Each path below is one point turned by a fixed rotation once a step. After each direction that follows a path, write how fast that rotation turns it, in degrees a step (0 if it stays still).
Each turn is a multiple of 5 degrees from 10 to 175, or 0.
Each row of a path follows its step; steps can be skipped.

step 0: [ -4   1  16 -24 -33 -20  -7 -19   2 -12  -3 -25  22  26  11   8 -25  -9
 -16 -19   1   8 -26  17   2  -1   8  26 -33  15  10  -9   1   6   9   6
  -5  -4  -6   3  -4   3  30 -23  -8 -18 -16   1  13   8 -16  22  -7 -23
  28]
step 2: [ -1  29 -13  -1   0  -3  -8 -24 -33  -9 -10  15 -14 -20   5 -21 -20  11
   5  -2  23 -35   4  -5 -10   7 -24  -6  30  19  26  -4  22  -1  18 -13
  16   1   7  19  15  10  -2 -10  -6 -23  33  23  -3   9   6  -9 -11  11
  14]
step 3: [ -5  13  34 -26 -38   1 -15 -16 -22  -8 -17  -7  21  32  12  -4  -5  12
 -18 -16  17  11 -10   0  -7  21  -7  13   0  -3  -3 -10  19  -6   0   5
   5  22  18   7  -7 -13 -15   8  -5 -29 -24  17  25 -18  -2 -17  28   2
 -10]
step 4: [ -7  19   7  27 -21  25   2 -19  22 -23 -12  -5  -5  12  22  13 -25  31
   4 -18 -15   2  -7  29   4 -15  -6 -12 -26  -6 -37  -3   4  15  21   7
 -15 -10 -26 -18  14  19  -9  -7 -11  -6 -12  -5 -18  -6   0 -19   8 -14
  -1]
step 14: [  2  16   3   1   1  12  19 -14  -3 -23 -20  15 -14   0  37 -23  10  10
 -32 -26 -22 -28  18 -25  -3  11 -31 -14  -6  20  -4  -2   9  12  12 -11
 -16  12  -4   8   8  -7  14 -15   2 -21  15  19  15  18   5   6 -13 -24
  -5]
step 17: [-24   6 -11  19   4  20  16 -36  -7   8  -8   0 -14  -4  21   2 -15   3
  21 -46  -7 -27   4 -18 -13  -9  -7   4  18  15 -21 -16  -6  12   9   8
 -19  -2   3   7  -1   8  11  -3  12 -34 -45   8   0   6  -1  -4 -10   0
  18]
step 22: [  4  15  38 -12 -10  25  -4  -1  -3 -14 -11 -24  35  10  15   6 -29  -6
  -5 -16 -12  26  -9   2  -9  15  -5   0 -19  15  -7   5  12  12  10  24
  -2  15   7   7  28  -5  15  -3   8 -26 -15  11   6  16 -13  -6  42 -15
  -4]
step 23: [ -3   5 -31  19   2  27   8 -25  13  -6 -40  -7 -13  11   5   0 -20   2
 -17 -42  -2 -13  11   4   9  -9  -9  -7 -20   4 -22   2   3  19  17 -17
 -11 -19 -11 -14  17   6  13  13 -15 -12 -31 -16  -1  17  -1  -2 -22  -6
  21]
step 24: [ -8  51   5 -13  -5  -2 -18 -10   7  24 -21  13   2   5  -9  24 -16  16
 -12   2   6 -29 -12  15  -3   2 -24   5  35  14  24 -10  10   1   8  -7
   7 -12   8  11  -9 -12   9 -14 -12  -2  11   2   5  12   0  37 -36  -1
  12]
Speeds:
[  3   7   6   8  -5   0  -3   7  -3  -2  -1  11 -10   9  -5  -4   1 -10
   4  -4   0   4   0  -4  -1   0  -3   0  -7   3   1  -1  -5   3   1   3
  -1  -1  -7  -6   2   2   3  -2   5   1  -8  -2  -4   2  -8  -9  -7   2
  -6]
115
[ -4  -5  -9   2  -5   0  -1   8  -6   6   2  -1  -3   1  -5  -4  -8  -6
   4  -2   8  -4   1   7   5   3  -6  -9  -1  -8  -1   4  -4   4   4  -5
  10  -3  -6   1  -2   4  -6  -1   0  -6   4  -4   1   2   3   2   5 -10
   2]
135
[  4   2  -6   2  -4   2 -11   3   0  -3   2   6   3  -3   5  -9   4   6
   5  -1  -2   8  -3  -8  -2  -1  -6  -5  -2  -2  -8   1   5  -1   6  -1
   0   0   1  -3   4  -8  -1  -4  -5  14  -2  -2   0   0   4   5  10  -7
  -2]
45
[  0  -9   5   1   0   1  -5  -1   2  -1  -2  -4   2  16  -4  -7  -6   3
   0   8  -2   4 -12  -4  -3   0   5   4   1   7   4   2   1   6   2   4
   5   3  -2   5   3  -2  -1   7   5   1   4 -10   4  -5   4  -3   1  -4
   3]
115
[  5   1   2   0  -1  -2   1  -5  -3  -6  10  -1  -5   3   6  -4   8   0
 -11   9   6  -1  -3  -7   0   4  -5  -5   1  -2   5  -1  -2  -7   1  -8
   0   6 -13   4   1   1   0   0  -5  -5   7   4  -1  -2   1  -5   4   3
  -3]
60
[  1   8   2   2   7   1  -1  -6   0 -12   2   2  -2  -2  -2   1  -3  -3
  -4 -10   7   0   2   1   0  -2   8   2   3  -7  -3   7  -6  -2  -6  -1
  12  -4   3   2   9  -6   3   8   1   5   5  -9  -7   0  -1   2   4   0
   4]
100
[  8  -9   3   2  -1  11   1  -1  -5   6   1  -1  -5  -1  -1  -4  -2   4
  -2   0   0   2  -1   2  -1  -2  -5  -1  -2   3  -7  -5   4   1 -13  11
   1  -9   0   2  -2  -4   4   1  -5  -3   8   3 -13   5  -2  -1   2   0
  -2]
120
[  0   9  -4   1   0   5  -6  -1  -5   4  -2 -10   3   6   2   0  11  -4
   2  -4   1  -6   5  -2   2  -9   4  -8   4   9   0   2   3   4  -6  -2
   1   6   0   6  -3   9   0   0   2   7   4   1  -6  -5   0   0  -5  -7
  -1]
115
